In the data rows, the value 128 means zero.
Here is a table of points, one per row:
[ 48   0 104  49 119 205 110 147 139 121 143 106 141  79  98 153 126 119 209  57]
[177 204 183 148 104  82 145 110 127 109 108 136 106 147 147 143 152 148  97 175]
[178 214 135 145 136  82 128 104 118 115 145 148 115 175 136  89 123  75  54 177]
[189 193 203 150  91  90 148 107 125 123  96 151  92 117 163 145 164 175 113 176]
[145 210  99 158 125 113 113 120 148 134 124 156 160 144  91 102  94  58  73 166]
[121  19  43 120 191 182  96 120 143 125 173 103 160 140  84 132  90  68 152  56]
[ 87  13 144  97 132 164 141 150 115 121 153  94 101  94 166 156 170 225 193  72]
[162 213 220 152  88  86 157 130 114 115  88 136  99 123 161 149 167 181 132 156]
[134 199  95 158 135 109 111 134 149 145 129 148 159 141  83 111  81  54  84 162]
[132 200  91 151 131  99 108 120 148 148 131 152 149 148  93 102 103  64  59 178]
[124  35  41 138 187 172 105 119 161 124 173 131 163 138  68 137  85  95 150  72]
[172 213 140 146 121  83 135  97 122 122 111 141 125 157 132 106 134  98  68 180]
[  6   0 132  55 117 198 145 185  97 157 127 107 115  43 148 139 144 194 225  67]
[158 117 184 142 133 115 148 125 123  94 113 126 101 127 174 152 161 219 177 102]
[163 158 205 148 100  91 151 112 133 112 105 136  99 115 150 149 157 207 146 139]
[ 51   0  53  80 162 205 125 155 128 156 156 138 148  84  99 114  88 123 172  78]
[152 216 216 136  93  78 156 132 120 114  98 129  94 129 152 152 172 172 132 154]
[134  57  53 142 182 161 103 112 168 110 161 128 158 152  74 142  81  85 145  68]
[ 23   0  88  66 128 206 128 170 122 142 149 116 132  58 121 136 129 155 195  68]
[182 214 221 142  88  86 156 103 121 105  95 134  91 129 157 154 168 180 124 153]
[156 217  98 152 121  91 105 109 134 133 135 138 152 178 116  94 119  56  50 177]
[163 213 104 158 122  97 106 109 129 136 122 138 151 172 120 110 101  54  57 171]
[163 211 137 150 119  82 116 105 124 123 125 140 128 170 127 109 131  90  65 180]
[180 210 179 148  95  86 139 107 115 111  94 138 110 153 160 127 150 142  95 169]
[ 82  20  38 119 185 193  94 141 143 138 174 115 163 125  82 121  83  76 153  71]
[156  78  41 148 171 162  95 111 168 125 163 123 181 159  76 137  81  87 140  84]
[184  57 161 138 172 148 146 123 109 101 126 101 116 139 191 162 141 210 210  68]
[172 217 161 148 115  76 139 113 113 121 105 125 123 170 151 121 139 109  73 174]
[175 213 156 145 117  82 136 106 130 114 114 132 116 164 133 124 136  92  75 176]
[ 28   0 133  53 109 203 140 176 109 145 132 102 115  53 152 146 151 194 234  64]
[157 219 112 147 110  86 108  98 124 128 134 127 131 177 119 104 108  48  45 184]
[ 27   0 140  62 110 186 135 162 116 149 149 106  98  49 143 138 167 218 200  79]
[ 36   0 142  68 122 208 153 180  88 133 132  96 119  47 173 142 147 191 239  58]
[161 217 135 152 111  79 129 103 122 129 114 136 121 165 147 103 140 101  80 181]
[ 36   0 142  60 114 210 134 173 102 142 125  97 107  46 154 148 150 203 223  60]
[185 218 113 155 132 104 113 105 130 133 118 137 141 178 123  99 100  54  52 192]
[159  77 182 148 143 130 147 126 120 103 126 108 105 138 173 167 154 214 178  91]
[164 215 216 153  93  80 162 136 117 127 101 150 105 121 163 140 148 192 135 163]
[131 194  93 143 109  76 105 105 151 141 148 140 139 156  89  94 121  69  34 184]
[147 192  87 152 135 109 125 127 154 143 120 146 165 143  83 107  82  62  75 183]
[ 61  10 144  66 127 178 139 154 105 131 134 101 101  72 160 144 169 206 207  65]
[161 202 104 146 122  78 111  97 148 131 128 164 132 174  92  93 133  63  35 183]
[ 28   2  87  76 129 196 140 171 110 149 143 101 133  55 138 128 137 163 207  71]
[162 143 192 150 117 117 154 130 120 126 112 129 100 120 168 153 156 200 159 117]
[ 63  16  41  96 176 202 108 157 123 143 151 111 153 117 112 114  94  82 165  64]
[172 225 109 153 132  88 109  98 126 135 112 143 127 187 109 107 101  59  57 181]
[ 44   3  55  79 159 198 104 157 136 146 169 107 149  76  99 120 111 113 165  71]
These points spread out most along one direction. For each point below, how far along it does it lie, from 0 to 99? The average is 50, and the first point in the table lies past the average.
[187 204 186 144 105  83 146 115 121 132 105 154  94 130 149 134 157 167  94 183] : 37
[160 216 100 152 132  86 111 108 133 140 123 144 143 172 126  91 112  67  48 198] : 33
[162 155 183 144 114  84 154 125 132 117 112 131 108 116 158 160 169 222 148 133] : 47
[158 219 131 150 124  92 116 116 127 117 130 122 139 181 118 105 125  57  70 165] : 34
[154 161 196 150 117  88 154 135 118 110 121 123 106 126 163 152 153 203 149 131] : 47
[128  23 159 111 133 147 149 130 116 109 146 128  98 110 154 160 175 219 187  68] : 64
[166 215 177 146 102  89 140  96 137 118 100 145  99 141 148 124 155 148 103 184] : 37
[ 21   0 150  56 121 209 140 184 103 152 134  91 109  45 174 137 156 211 231  65] : 76
[165 192 216 157 102  98 155 129 117 114  88 134 107 129 159 152 158 187 150 144] : 43
[ 19   0 119  56 117 214 133 171 112 141 139 105 123  58 151 145 140 176 220  56] : 75
[151 219  98 158 129  85 116 103 137 135 116 151 149 164  95 102 108  68  61 177] : 34
[183 217 173 147  96  87 127 113 127 119 109 123 117 149 165 140 132 139  95 167] : 36
[ 60   1   9 105 167 178  96 149 156 163 179 120 159 101  79 111  86  98 136  80] : 65
[121 187  91 158 147 116 119 139 135 145 120 130 173 144  84 107  78  46  90 139] : 41
[134 158  82 153 157 136 108 131 139 122 121 139 156 154  80 116  83  49 111 123] : 44
[187 212 158 150 109  90 138  99 127 118 112 138 115 166 131 119 137  97  72 180] : 34
[131  96  63 150 173 149 109 120 153 120 141 130 162 147  71 121  77  69 136  96] : 52
[144 125  78 151 147 137 110 125 142 118 139 143 171 148  65 128  82  58 113 110] : 47
